Each path below is one point turned by a fixed rotation once a step. After each direction that follows a path, write how fast that rotation turns it, in degrees per step (0 if it stays still).
Each turn is a multiple of 5 degrees from 10 to 175, or 0.
Each row of a path follows its step; steps can be skipped.
path 1
step 0: [-13  -6  22   8 -22  15  -1  -2   0   0   6  -6   1  16  -9  -5  12  -2
   3  -7   0   0  17   3  -9  -8 -11]
step 1: [  5  -9 -13  25   6  11  -6 -19   7  13  -2 -10  10   4 -10  -2   9  -5
  -3 -11   1   0   4 -13 -10  12   1]
step 2: [ -1  14   8  10   2  10   7  -8 -12   4 -11  -9  -4 -18  -8  -4  -2 -11
 -16 -13   8  10 -21  -8   0  -9  -5]
step 3: [ -2   2  14   5   4  -2  -5  26   6  15  -7   2 -14   7  -6  -8   7  12
 -13   3 -10  12 -16 -11  -7   7   0]
step 4: [ -6   2   1   8  14   1  -4  24  -2  -6   5  -7  -6 -10   7   4   8  17
   7 -24   4  -3  15  -8  -2   2 -11]
step 5: [-14  -7  -1 -15   0  -1 -21  -9  -7 -11  14  -4  -6 -13   3 -13  16  -7
  -1   0  10   5   2 -16 -10  10  -6]
step 6: [-20 -14   1   1  -1  18 -12  -4 -13 -10 -18   3 -11  12 -20   4   2  -6
   1  -4   2   6   3   7 -11  -6   2]
step 7: [ 13   4 -10  15   4  22   5  -1  -4   1   1   6  -4   6 -16  10  16   1
  -9   8   4   9  11 -20   7   4   9]
step 8: [ -6  16   8  12 -13   2   7   2 -20   5  11  -7   9  -8 -19 -15   7   2
  -5 -11  -9   7   0  -1  16   5  -6]
step 9: [  5 -11  17  16  15  -6 -10  14 -10  10   0  -2  12   2  -2 -12  -2 -12
  -3  -1  -9   9  -2  -2 -15  18  -5]
step 10: [  0   0  -5   8  21  -6 -14   5 -14 -13 -13   3  10 -14   2   1  -6  15
  -7 -15  11   5  -5 -13  -6  -9   6]
step 11: [-12   3   4  -5   3   2  -5  11  -6 -14  -3   2 -16 -13   5 -17  14   9
 -11  24  12  14   1   0   1  -2   4]
[ 6  3  4  7  4 -3  7  5 -1  7 -2 -5  7 -4  0 -6 -5 -1 -4 -4 -5  0 -9 -2
  0  1  3]	55
[  2   0  -4  -3  -4   3   1  -1   4 -10  -4   1   4  -1   6  -4  -1  -2
  -3  -4  -1   6  -2  -7  11   2  -8]	125
[-10   3   6  -3 -11   1  -1   2   0  -1   1   5   1   2   3  -7   3  -4
  -6   1  -3   1  -6   8  -4   3   3]	125
[-5  1  9 -2 -2  5  5  2 -7 -2 -6 -2  4 -3 -1  6 -4  2  2 -9  5 -3  3  7
  4 -6 -3]	175
[ -1  -7   1   0  -5  -1  -2   3  -5   1   3  -9  -6   7  -1   0 -14  -1
  -7   4   1   2   0  -2   1   0  -4]	120
path 2
step 0: [ 22   9  -9 -12 -10   0  -5 -22  -2   3 -20  19  -1  -9  -8 -17 -15   1
   7  21  22  -1   4  -2   2   0  -6]
step 1: [-16  29   7  -3  -7  15  -6  14 -10   4   5   3   3   7  18   3 -23  10
  -3 -23   0  22  -1   2   0  -8   6]
step 2: [ 15  -7  -3  13  -9   6  -9 -14   3  -4  -5 -13 -10  -1  -1   2  -3  19
  -1  28  16   4  14   6  14   3  31]
step 3: [ -5  17  -4 -15   0  -6   7   5 -17 -11  -4  24   2  28   3   5  -7   0
 -13  10 -12  18  14  12 -13   6  -7]
step 4: [  4  -3  19  22  20  13  -3  -7 -15  23  -6 -12  -4  -7   1   1 -18  -3
   9  15   9   5   6   4 -16 -14  14]
step 5: [  9   2 -12   4 -15 -16   9  -5  20  -6   0   4  -5  10   7  -7 -16  19
  13   3  -8  21  12  22  -8   6 -19]
step 6: [-12  13   7  12   2  12  -3  15 -18  -1 -15  14   1 -10   2   7   1  -2
  18   4  -4 -15  -4  31  -1  -6  23]
step 7: [-19   1   1   7   1 -22   4 -15   2  -5   5 -21  -3  25   8  10 -10  14
  21  17   2  -4  16 -10   1   6  -6]
step 8: [ 25   6  -4 -10  -3   3   9  -6 -31   2 -22  15  -4  -5  -6  -7  -6 -10
  25  -5  -3  -4   2  10  -1  15  -2]
step 9: [-31  18   3   0  -7  -8  -4  -9   4  10 -10  -6  -3   4  11 -11 -24  13
   8 -11  16  -3  -7  -9 -13 -19   4]
step 10: [ 27  13  -5   0 -21  13 -10  -2  -4  -6  -4  -5   8  -3   3   8  -5  11
  22   8   6   6  14   3  33   6   3]
step 11: [-27  12  -2 -13  -7   3   6  -3 -20  -9  -2  15 -20  16   6  -9 -11   7
 -16   2   9   1  -1   2  -6  16  22]
[-9  4 -4 -7 -2 -1 11  2  2  1  4 -4  4  1  0 -1  5  4  3  0  0 11  0 -3
 -6  2  0]	175
[-5  2  5 -3  1  6 -1  1 -2  5 12  2  0 -2  2  1 -4 -5  4 10  2  0  1 -1
  7  1 -9]	115
[ -5  -2   3  -2  -2  -2  -1   1   1  -3  -1   1  -8   9   3   1  -6   6
  -4  -3 -12   2  -4  -4   2  -3  -8]	175
[ -3  -1  -3 -10  -1   1  -1   5  -1  -1   0  11  -1  -9  -1   2  -5   4
  -2   1  -3  -8   5  -1  -9   1   1]	135
[ 9  5 -2 -2  2 -5 -4 -2 -2 -6  9  6  7  2  1  6  3  2  4 -6 -2  4  3  1
  0 -5 -5]	155
[ -5   9   4  -5  11  -3   0   1   1  -2  -4   5   4   2   2  -4  -1  -5
  -3   0   0   0 -10   5   2  -4   4]	135
[-6 -5  4  1  3  3 -3 -2 -4  9  2  8  4  5 -3 -7  5  7  1 -8 -1 -1  5  2
  3  1  3]	145
path 3
step 0: [  0  21  -7   6 -22 -10   3  12  14  13  -8   2 -26  -9  11   5  15  -5
  -2  14  -4  -9 -13  -3  12   5   3]
step 1: [  3 -17   2   5   7   4   2  24   3  12  10 -30  -6 -16  13   1   6 -21
   5   9  -1 -10 -13   1   6   6   1]
step 2: [  5  12  10   6  -6 -10  17   3  14  10  12   8   2 -24 -11  -3  -3 -20
  13   3 -13 -14  -1 -12  17   7  -8]
step 3: [ 16 -12  12   3   9   3 -15   9  -1   6  -1 -11   5   3   0 -16   4 -23
  11   5 -20   3  14 -25  11  -1   4]
step 4: [ 17  23   8   2   1   9 -13   0  -3  -7   8  11  -6  -8 -22 -13   9  -2
  27   3 -17  -2  -9   0   1   4   6]
step 5: [  2   1  -7  15  13   4  -5  21 -13 -18  -5  -7  -3  -1   8 -18   9  13
  15   8 -17   9  14  -8   2  16  -6]
step 6: [ 22   2  -1   5   3  -7 -11  17  -9 -13   6  11   7 -11  -8  16   1  26
  18  -4  -4 -12  -9   2   6  -1 -16]
step 7: [ 13   1  -4   0  19 -15   5  16  -8  11 -16  11   9 -12  11   0  20  18
  -7  12  -7  11  14  -6   0 -11  -8]
step 8: [ 14  -3  25 -19   0   3   6  13 -16   5 -13  -3   6  -5  -7   9  12   8
  11  -4   6   4  -8  22  11 -14 -10]
step 9: [  5  14  13  11   0 -13  17 -17 -16  23 -11 -10  -2  -1   8  -5  11  12
   1   4   0  20   3   2  10   7 -17]
step 10: [ 27   5  22  -2  -4   9   3  -9 -17  -9   3 -16  -8   7  19  23   4  -7
   2  -3  13   0   5   2   9   3  -6]
step 11: [ 18  27  -6  20   7  -4  17  -5  15  11   2  -7  -2   5   4  16   7 -10
  11  -1   9  18   5   2 -14   1  -3]
[ 2 11 -6  7 -1  5 -7  2  5 -8  0 -4 -2  6  4  3  3  6  0 -6  0 -1  1  0
 -2  5  3]	60
[  2   2  -6   7   4   6   1 -11  -2   2   4  -1   9  -7  -2  -2   4   3
  -4   5  -1  -3  -4   4   5  -1   4]	145
[  2   1   3   4   2  -8   2  -2  -2  -3 -13  -1   0  -2   5   2   0  -4
  -6  -5   7   2 -10   3   4   2   4]	35
[  6   3   6  -2   9   2  -5   3  -1   3   6   4 -10  -1   0   0   1   0
 -11   4   1   1  -3   0  -6   0   5]	110
[-1  0 -6 -4  0  5  0  4 -1  3 -3  4 -1  0 -1 -4 12 -6  8  1  9  2 -1  4
 -6  0  6]	100
[-10   2  -3  -4  -1   2  -9  -4   2  -3   2   3   3  -3   2  -6  -8  -2
  -6  -4   9   2   1   1  -3  -4  -4]	0
[  4   0   0   5  -1   3   9  -5  -5   0  -2  -2  -4   5  -2   5  -3   5
  -1  -1   9   4   7   3  -5 -10  -1]	20
[ -4  -3  -2   3  -3  -1   0  -4  -9  -3   5  -2 -10  -5   7   2  -3   2
   6   6   2  -1  -3   2  -3   9  -3]	80
